One vector is turned by the same rotation once a tick. Each row is the vector after some number of ticks, and that number follows the row.
The counts run from 0 to 732.
[-19  -5  14  -5  -4   1 -12 -13 -21   1 -29  -3  12   6   5  16   9  -2
 -22   0  -9   3   1 -15   9   0   4  -6   1 -10  -1 -10  18  -8 -18  -2
  -9 -20 -13  -4  -8  -5  21 -17  -6 -17]
341
[-17  -1   9   0  18  11  10  10   9  -3 -12   9   5  -7 -13  -9  18  -7
  14   9  10   6   0  18 -13   7  -9  -2   5  30 -25 -17   6 -11  -9   0
  -6  16   1  10  -7  -2 -13  -2   0  16]
59
[ -1 -16   4  -8  -4  11   7 -22  -4 -13 -27  12   2  -1 -17   5  -9  -9
  -5 -18  -2  21   3  20   1 -13   1  24   3  14 -10  -9   3   0   4  19
  -1 -12  13   9  -2  12   2  12   5  -2]
644
[ -1  -2  17   6   9  -5  10   2  -9 -17  -8   1 -18 -10 -16 -18  14  -4
  16   9 -14  37  -4   6  16  -1   0   1  -7  -1 -24  19   3  -2  -2  12
   5  12   3  15   0 -10  -5   8  10  -5]
31
[-20  -5  13   3  -3   1 -18   6  -5   1 -11  -8  20   7  17  13   7  12
  -5   7   3 -16   3 -35 -10   5   9  -3  -3   2  -3 -14  -2 -14 -12  -6
  -4  -9 -29  -2 -12  -1   8  -9 -11 -19]
340
[  8   5  -3  -5 -13   4 -24  -8  10  19  -7 -20   0  -8  -1  18 -15   3
 -13  -2   9  -5  -7 -15 -19 -15   9  32 -16   1  17  -8  -6  -5  12  -5
   1  -5   5 -13  -4   4   3   3 -11 -24]
604
[ -3   8  -1   4   3   8   5  -6  19   5  26 -23   1   9   3  -8   5 -13
  10   6  -2 -17 -18  -9   1   1  -6  12   3  10   0   0 -23 -15  22  14
   4   8 -27  20 -11  10   4  -2   6  -4]
212
[ 16   1   9  22 -12   7  14  -5  14  -5  22  11 -15   4  -2  11  -2 -35
   4   7  -7 -14   9   2  -1  -8  -6   8  -8   1 -13   3   1 -19 -10  19
   3 -14   1  15   9   2  17   3   5  -8]
356
[ -3  -3 -12   6  11  -3  -4   4  -6   8  10  -9   3   4 -15 -16  -2   7
 -17   6  -6   0   8   1  16  17 -19   1  10 -14   8  -8  -7   0  20 -17
   0  21  -5  36  -6   5   6 -23   1   1]
186
[ -5  12  28   8  19  19   8 -11 -15 -12  -8 -10  11  12 -12  -1  -1  19
   5  -3  17  18  -1  -1  -4  -8   0  22   9  10 -23   3  -1  -9   2   8
  -5 -19 -21  10  -3  -1  11   1   3  -4]
527
[ 14  12  -3   4 -13  -9  -3 -14   8  15   9  -3  -8   3  24   0  -7  -3
  -3   8  -3 -14 -26 -21  -1   4  21  -7 -10  -6  25  26 -13  13  11   3
  -1  -7 -12  -9  -1  -5  -3  -3  13  13]
398
[ -8   7   7   3  17  -6   2   4   2  -6   5  13  -4 -13  -9 -32  24  -6
   9  12 -16  22 -14  10  -1   6 -17 -15  -5  -4 -25  -4   7  12 -10   3
  -8  12   0   9   4  -6  -6  -3   6  11]
179
[  6  11  13  13   2  15   6   2  23  -1  11   1  -3  -3   7  21   5 -19
   9  12   2 -20   6   8 -26 -11 -16  13  -6  19 -22 -19   1 -17 -15  14
   3  -7  -2  -1   1 -10  11   8  -8  13]
355
[  1  14   7  12  10   6   7  12   2  -1   1   8  -9 -17  -5 -20  20  -5
   5  21 -19  18  -1  13   5   5 -17 -18  -7   0 -30   1  10   9 -14  -1
  -3  10   3  13   9 -17   7 -15  -3  13]
474
[ -5  27  16  -6  27  -2   2   6  19   0  10 -12   4   4  16  23  15   6
  11  -2   4 -11  -7 -19 -15   0   1  -3  -6  -1 -21 -21   0 -18   0   4
   7   3 -15  -9  -6   3  -4  -7 -15  -6]
126
[ -5  15  -9 -17  30 -12  -1   2 -10  16  -5  -6   1  -2   0  -3  -4  16
  -7  -3   7   2  19  -6  27  21  -1  -3  17 -13  11   5  -2   3  20 -21
   8  18   9   7  -7  -1   4 -24   8   7]
12
[ -8  14  -8 -25  13  -7  -8   8   8  17   1 -17   7   3   9  13  -2  19
   1  -3  17 -26  12  -6  -1   6  -8  -1  15  -6  15 -22  -8  -3  14 -16
  18  19   7 -16  -8  -1  -1  -8 -11   7]
13
[-10   8  20  -2 -14   9 -17  -4  -9   0   2  12   7  12 -15 -29   5   6
  -3  12  -5  10 -16 -22 -17   0  15  -6  -9  -7   1   6   2   0   2   6
 -22 -18 -18 -15  -2   0  -2   3  15  10]
286
[ 14  13  -9  -3  20  -1  13  -3  28   9  16  -7  -7 -14  14 -13   2  -3
  17  12   6 -11 -19  -3  -1  10  -4  -3   8  11  -2  12 -21   9  12   2
  14  13  -5  14   1  -4  -1  -3  10  23]
506
[-11  13  20  -8   9   3 -16  -7   1   4 -18  -8  10  13  -1   7   3  13
  -2   2  10   6 -16 -27 -21   1  17  20  -5  10   8   1  -7 -13  16  -2
 -13  -4 -24 -11 -13   3  -4   4  13 -10]
18
[-21   3  19  30 -12   8  -4  14 -27 -17   3   1   4  20 -16  -5  -3   9
  -2   3   1   1  15 -10  -6  -3   7   4   3   0  -8  -1   7 -13 -15   5
 -16 -10 -22   2  -9   1  -1   4  -6  -3]
554
[-13  -1  18   0  -3  17 -17 -18  -9  -1 -25   5  15   9 -15  11   4  -2
 -19  23  -1  -2   2  -9 -16  -3  -2  19   2  10  -3  -7   5 -14   6   0
 -23 -12 -16  -2  -4  -3  14  -7   8   3]
461
[  2  -1 -11  12 -12 -12   1   7  16  11 -20   9 -22   2  13  26   7 -19
  -7   2  -7  -6  16   7  15   8   9 -18  -9  -5   7   4   4  -5  -7   0
  -2  -2  21  -5   8 -23  -6 -25  -1   7]
249
[ -2  17   3  -2  20  -9   9  12   9   3 -23   6 -18  -8   6   2  21  -6
   9  12  -8  19   5 -10  16  20  18 -16 -11 -12 -14   6   6  -2   6   3
   7  13   6  -1   0 -16   0 -26   0   6]
540
[ -8  11   4 -16  -4  -4   5 -14 -15   7  -5   5  17 -18  16  -3  -6  17
  12  22   7 -16  -3  -8  -7  -4  13  -1  19  25   5   4   7  17 -10  -8
   9  13  -3 -13 -10   2  12  18   2  25]
52
[  8   7   5   5  -3  13   0  -5  24   1  28  -4  -2  10   4   1   4 -33
   5 -11  -3 -14 -12  10  -7 -14 -16   7  -8   3  -7 -11  -6 -23  -8  16
   0 -21  -7   3   4   0  -2   0   2  -1]
503
[-13 -20  -1  -9 -12  15   0  -7 -12  -7 -17  11   3   2 -26   1 -13 -10
  -5  -9   7  10  20  14  -1 -14   0  25   5  13  -3 -17   3 -11   1   8
   5  -9  20   8  -3   9   2   8   2   0]
349
[  5  -1  15  -7   7  -7   4 -19   4  -8  22  10  -5   5  12  10   0   4
 -22   0 -19 -10   8 -16  -8  12 -23  -2  -4 -26  -9  -7  -2  -6 -14   4
   0 -13  -9   9   0   0  27  -2  -2 -13]
449
[-10  12  15  -9  12 -14  -1   5  12  -6  19   5  -2  -2  19   6  16   6
  -3  -1 -11 -17  12 -10  -9   6 -24 -23  -6 -19 -17 -19   6  -9 -27   0
   5   6 -11  -2  -6  -7  10  -3 -15  -1]
448
[  3  11   0   7 -13   2  -7 -11 -12  10  -4  -3  -9  14  -2  -9 -11   7
  -7  10  -1   2 -14 -11  18   5  18   7   4  -3  23  24 -13   7  30  -3
  -8   1 -12  10   2  -1   4 -16  20  12]
399
[-17  -7  18  18 -11   6  -6   7 -31  -9  -4  -7   1  18 -12 -27   5  11
   7 -11   3  25  -5  -6  14  -7  16  -9  -2  -6 -10  10  13   1 -12   3
 -10 -21 -18   5  -4  -4  -4  -6  -2  -7]
112
[-19  -3  18  12  -1  -1   1   7 -25 -19  -3  12   3   8 -13  -7   1   2
 -11  -5  -8  12  16  20  13  -8 -10 -18   8  -4 -15  -8  22  -5 -23  -4
  -9 -10   0   0   2  -4   0  -5  -4  12]
555
[ 19  10   0   6  26  -2  27 -19  -9  -9  15  13  -4  -4  -9  -1 -10 -13
  -2  -1  -2   6  -1   9  11  13   4  15   6   9 -12   6  -2   7  16  -1
  -8   1  12  20   7  15   5  -1  26   6]
679
[  1  20  -3   0  31  -1  -3  21  14   3   9   7   6  -7  -2   7  15  11
  13   3  16 -14  12  -7 -19  23  -2  -5  -6  -1 -16 -29  -1  -8   5 -11
  -2  15   4  -2  -7   3 -16 -19 -12   8]
273
[ 16   6   3  -3   8 -10   8  -6  25   9   7   5 -14   7  22  30  -6  -5
   4  -8  18 -22  13 -19 -13  17  15  10   1   5  17  11 -17 -11  18   3
   7   3   2  -3  -6  -2  -8  -6  14   2]
130
[  0 -12  -2  -3   0   4   7   0  27  -7   0  11  -3 -17  -3 -15   5  -6
  12  -3  -2   6 -13  18 -32  -9 -11  13 -12  19  -8  -1 -12  12  -3  10
  -5  14  10   9  -2  -1 -22  19   1   9]
471
[-14  19   8   4 -20  16  -6   7   8   8  13 -21   3  -2  -6  -5  -5  -9
  27  13   4 -12  -7  11  -3 -29  -7  11   5  27  -1  -6  -2 -16  -3   9
  20   8  -3  -9  -9  -6   1  15 -11  16]
615
[-13   8  -1  22  -3  -6 -12  26   8   3 -15  -4  -4  -5  16  12  17  12
   0  13   5  -8   7 -13  -5   9   7 -24  -5  -1  -3  -9   2   4  -5  -9
  -1   8 -12  -5  -4 -17 -12 -26 -25  12]
661
[ 12   1   8  33   9  -9  14  -7 -20  -8  16 -14   0  10 -13   3 -13  -8
   3 -20  15  10   6  11  14 -10  -3  16   9   2   7  18   7  -4  -2  -2
  -2 -12   5  26   4   4 -16   6  11 -14]
411
[ 19  10  11   6   7 -13   5  -7   7  -8  29  -5  -7 -14   8 -18  -4  12
   8  -4  -6   8 -13 -13 -24   2 -13   8 -17  -7 -16  12 -15  15   0   9
   2   8  -7  13  -1   2  -3  22  -2  -8]
592
